rotation ticks, each row followed by its count of ticks:
The counts run from 0 to 344.
[160 140 124 115 132  95 147 119 180 146 153 141 105 212 115 109 157 131
 114 141 150 122 110 123 104  89 134  84 120 156 166 116  99  90 102 113
 143 105 129]
126
[ 94 126  83 118 138 121 107 104 159 158 145  91  96 170  94 149 125 153
  90 171 116 140 136 170 121 114 134 104 159 163 106 114 103 107 116 128
 169 144 128]
153
[151 144  84 104  78 157 106  81 108 182  84 144 148 173 147 116 124 150
 120 155 101 110 135 148 118  81  82 144 129 123 148  82 115 136 128 141
 140 111 117]
316
[106 154 103 164 174 137 103 130 154  87 165 107  95 137 107 166 133 152
 123 100  92 119 167 133 137 143 160 130 113 138 106 151 164 129 148  78
 129 170 117]
188
[129 116  71  85 128  91 120 101 169 153 102 110  88 188 139 137 114 166
  91 146  97 116 143 132 118  80 116 130 127 166 124 122 123 157 108 146
 169 136 116]
44
[131 145 170 136 111 123 120 149 118 137  72 116 157 131 125 151 137 151
  91 156 138 117 100 104 108  89  99 122  69 123  89 125 122  62 135 144
 182  99 113]
51
[112 166  89 124 133 163 111  90  99 146 156 121  92 174 113 149 126 162
 144 162  99 124 113 158 133 118 121 162 140 158  97  86 145 117 124  99
 124 152 131]
101
[141 173 139 138  97 170 117 116 125 145  87 147 174 163 124 133 150 146
 167 113 118 148  98 148 161 121 159 127 152 107 109 122 118  44 107 130
  90  91 160]
129
[ 93 129 168 158  95 151 100 159 157 101 113 104 164 114 112 175 123 136
  61 111 139 137 122 119 127 124 168 127 115  98  80 142 135  85 141 142
 157 121 150]
160
[166 206 184 151  74  92 126 149 117 150 127 123 112 154 140 136 149 120
 101 149 102 150  83 137 134 112  96 138 118  94 112  93 132  96  82 129
 157 126 151]
7
[130 145  74 113 134 105  82  87 157 151 114  97  84 186 146 127 131 151
 112 142  70 138 132 141 157 105 129 137 167 151 108 118 131 136  89 117
 164 168 131]
219
[132 168 167 142 152 102 151 158 146  96 153 139  81 128 136 156 144 138
 137  59 115 140 105  93 133 113 168 147  98 124  86 141 169 105 118 121
 121 117 141]
283
[130 196 172 146  97 157 117 136  84 129 112 136 146 120 136 148 143 138
 158 104  94 139  93 133 136 114 137 162 118 105  74 102 163  89 113 118
 109 108 158]
291
[140 171  82 161 169 148  69 105 115 150 115 122 122 162 111 125 175 152
 175 134  70 129 135 138 158 153 125 114 140 140 108 148 145  97 111  83
 153 145 128]
210
[ 88 137  97 150 144 146  86 116 173 109 163  83  80 154 109 172 122 158
  65 136 109 119 157 136 110 119 139 132 116 141 104 140 144 152 155  97
 168 166 125]
175
[135 173 114  93  77 132 131  92 133 122 102 121 109 163 159 144 109 146
 124  88  86 141 117 134 160  92 172 179 160 120  94  94 167 140  96 139
 101 130 155]
299
[139 148 163  96 108 121 114 127 149 112  85 114 153 144 146 138 115 141
  77 120 132 134 100  72 125  84 174 132  70 123  85 144 125  86 116 136
 155 111 130]
322
[151 171 157 150 148  70 155 160 158  98 168 157  62 136 130 125 172 134
 139  69 127 129 121  97 115 115 146 130 126 115 135 135 147 112 107 122
 132 110 137]
3
[142 139 184 119  60 128 151 146 143 105 130 131 126 117 140 159 111 142
  53  89 144 115 134 100  93  83 127 161 100 100 117 104 133 125 140 135
 136 113 139]
81
[123 119 153 123 145 101 148 158 161 112  92 144 127 101 134 159 147 155
 134  55 145 128 121  98 123  94 182 125 123 116  95 144 148  84 126 167
 121  71 145]
55
[128 154  93  88 105 145 116  78 174 129 137 118 100 194 143 130  96 156
  85 138 104 116 156 125 122  82 132 158 120 149 137  86 135 161 139 101
 117 159 117]
110
[167 124 150 131 118  71 140 161 187 113 106 151 134 121 162 111 158 127
 129  56 121 131 146  97 138  98 164  98 133 111 141 151 138  99 112 151
 118  80 141]
230
[ 99 124 115 117 190  82 137 137 158 107 109 131  87 144 118 175 137 156
 121  89 125 131 102 118 135  93 175 108 109 155  77 147 139  86 120 143
 154  95 130]
56
[101 107  64 106 150 109 120 109 151 146 101 102  71 148 114 168 116 169
 108 117 104 116 125 138 135  85 149 139 137 179  81 126 144 137 119 140
 161 123 121]
57
[159 168 148 127 106  94 152 128 126 141 112 152 133 140 142 113 172 139
 180  89 109 142 101 135 158  97 151 132 153 112 111 113 139  72  84 152
 112  73 156]
33
[108 121  71 127 165 119 157 117 142 152 137 149  67 156  84 156 150 156
 156 121 136 116 120 175 104 106 139 111 145 181 121 123 126  93 124 126
 130  84 122]
341
[132 123  73 113 128 115 107 103 173 166 134 122 107 193 111 121 138 145
 104 171 125 111 134 162 113  81 107 112 142 169 146 105  92 112 119 126
 164 115 107]
140
[144 174  98 131 120 123  94  86 102 168 112 129 113 171 143 126 132 146
 117 174  68  97 147 128 124 110  57 126 113 137 132 107 140 124 119 106
 166 161 110]
22
[124 170 122 111 138  88 136 112 135 141 108 111  86 183 127 153 131 136
 132 154  96 142  57 128 161  99 137 118  93 166  77 117 116  72  77 118
 145 108 140]
314
[106 156 146 120  91 141 155 131 128 126 140 147  93 127 116 173 134 154
 146  62 136 145 100 146 139  98 162 157 161 111 102 104 157 126 111 156
  81  96 160]
85
[139 158 104 109  95 151 102  98 125 121 113 132 148 142 165 130 107 166
 104 117  87  85 162  99 101  86  94 171  94 113 134 102 154 162 162  97
 133 152 103]
294
